(in the rows, 128 means zero)
The rows of M fall into several groups, and each row is roughly a mix of its group's hidden directions.
M:
[[110 132 198  89 106 114 104 114 116 144]
 [150  96 124 158 139 164 147  70 151 152]
 [133 114  86 108 115 108  84 166 115  82]
 [ 78 158 177  95 127 138  97 124 150 118]
 [185 113 141 123  88 112 151 132 138 178]
 [129 113 179 159 153 140 125 169 151  85]
 [136 156  59 114 145 110 123 159 142  96]
 [150 111  60 146 155  91 125 144 146 114]
 [152 102 114 100 103  85 112 175 115  93]
 [167 173  72 128 149 160 135 145 124 132]
 [171  93 157 142 103 100 168 138 112 162]
 [109 130 209 112 108 108 137 142 123 148]
 [132 132 145 159 153 168 131  94 108 187]
 [122 103 181 181 156 136 149 145 155 120]
 [173  84  99 159 142  83 136 108 133 139]
 [ 83  98 154 153 187 136 129 104 141 119]
 [133 148  48 147 154 122 128 151 122 112]
 [ 99 168 168  99  92 109 123 156 104 155]
 [165 125 122 150 132 123 161  72 119 177]
 [125  86 156 138 154  77 156  99 158 116]
 [130 142  90  80 109  94  94 154 141  94]
 [127  89 124 172 189 134 153 132 153 121]
 [119 110 126 175 154 171 145  76 114 145]
 [149 123 153 100  88 116 129  64 120 156]
 [185 131  78 106  98 101 123 102 134 134]
 [171 124  57 134 114 115 159 139 135 140]
 [ 72 157  80 121 108 155 106 155 127 127]
 [173  68 118 150 115 115 134  91 148 112]
 [108 108 127 159 193 108 162 122 157 115]
 [180 133  79 105 116  96 107 101 115 148]
 [133 113 175 161 181 154 161 107 130 131]
 [ 50 139 144  93 125 107 121 118 146 118]
 [139 106 150 153 170 103 116 190 145 113]
 [139  90 106 166 190 123 150 131 142 151]
 [113  91 179 146  99 175 128  96 127 122]
 [ 92  87 138 161 168 124 160 102 159 115]
 [ 92 187 117 120 146 142 146 181 135 124]
 [119  85 120 137 168 138 141  93 151  74]
 [151 123  76 103 147 110 136 135 168  80]
 [ 77 125 105 158 164 124 119 143 141  75]
 [120 135 118 114 134  74 132 192 124  95]
 [ 92 134 133 130  76 166  99 119  94 161]
 [171 143  98  75 101 127 116 116 102 163]
 [129 168  94  89 107 131 108 177 137  97]
 [ 90 121 182 167 147 149 145 103 114 155]
 [186  94 159 165 126 107 157 148 132 124]
 [107  97 105 160 180 140 136 105 160  93]
 [128 153  66 158 140 142 116 166 124  91]
 [133 108  71  99 160 147 139  77 124 130]
 [164  64 111 129 127  98 133 143 159  99]
 [188 130  99 153 106 125 138 115 104 175]
 [107  93 176 174 145 139 144 107 148 161]
 [127 100  70 137 179  96 135 131 131 154]
 [154  69 132 158 149 109 177 117 128 114]
 [ 99 171 128  93 110 116  80 170 124 116]
 [157 135 118  64 109 120 110 105 101 167]
 [158 126 104  88  82 100 110  81 128 139]
 [144 134 177 111  77 134 116 126 105 176]
 [163 102  68 151 152 138 148 104 158 118]
 [182  95 138 137  85 112 140 139 113 172]
 [166 124 107 157 118 156 155  91  93 169]
 [151 168  84  86 112 102 120 166 123 110]
 [192  89 101 137 102 108 150 137 109 142]
 [106 112 116 177 178 152 150  94 153 130]
 [176 124 137  63  98 125 124 111 116 152]
 [142 141  80 103  77 140  85 151 116 119]
 [145 127 179 111  78  91 133 164 143 120]
 [110 107  89 161 121 107 120 192 141 107]
 [ 61 103 171 138 163 118 127 113 132 125]
 [ 76 121 184 144 134 121 166 108 140 146]
 [168 134  93  96 126 139 125 100 101 183]
 [ 87 109 201 145 136 130 137 103 143 127]
 [146 119 189 136 138 154 138  83 103 157]
 [115 108  80 158 194 139 132 112 127 141]
 [ 81 134 101 136 133 154 132 103 139  64]
 [ 99 107 119 132 173 102 139 145 145  65]
 [156 150 176  85  84 135 105 131 108 145]
 [172 127  61 138 115 109 153 158 136 134]
 [176 140 137 100  90 143 135 106 109 180]
 [ 74 106 119 163 165 119 140 123 153  88]
 [100 127 117 113 144 104 106 186 147  79]
 [107 147 105 136 187 133 124 181 136 100]
 [101 133 201 136 117 147 131 106 118 166]
 [161 106 145 123  81 118 178 129 164 103]
 [107 107 211 116 115 114 137 122 135 113]
 [ 72 149 189 138 145 149 128 108 126 142]
 [176 132 145  75  85 143 134 103 118 147]
 [100 129 155  70 126 108 115 112 157  83]
 [177 150 153  94 109 108 137  87 111 160]
 [129 114 169 177 151 158 166 107 117 159]
 [122 114 139 123 199 141 134 109 154  84]
 [146  68 182 127  96 124 117 118 145 143]
 [134 102 215 130 138 132 132 128 141 137]
 [141 133 156 155 155 174 125 102 107 183]]
One row of each group comes first, with its name. Which group is each row after those in?
[163  81 161 146 109 123 145  74 130 141] | (24)
[ 83 100 181 158 139 119 107 148 157 142] | (29)
[ 78 123 128 156 186 119  98 149 129 103] | (107)

[163  97 123 170 164 105 157  94 128 156] | (24)
[132 176 100  74  96 130  93 134 111 134] | (24)
[177 169 103  98  89 133 137 126 115 163] | (29)
[ 81 160 172 102 113 129  93 146  97 119] | (29)
[120 123  45 130 166 126 128 117 123 125] | (107)
[179 147  84  90  89 124 128 133 111 148] | (107)
[ 98 120 111 169 110 137 176 104 160  91] | (107)
[163 155 152  97  95 119  98 154  99 166] | (107)
[ 96 139 172 109 101 158 139  75 123 151] | (24)
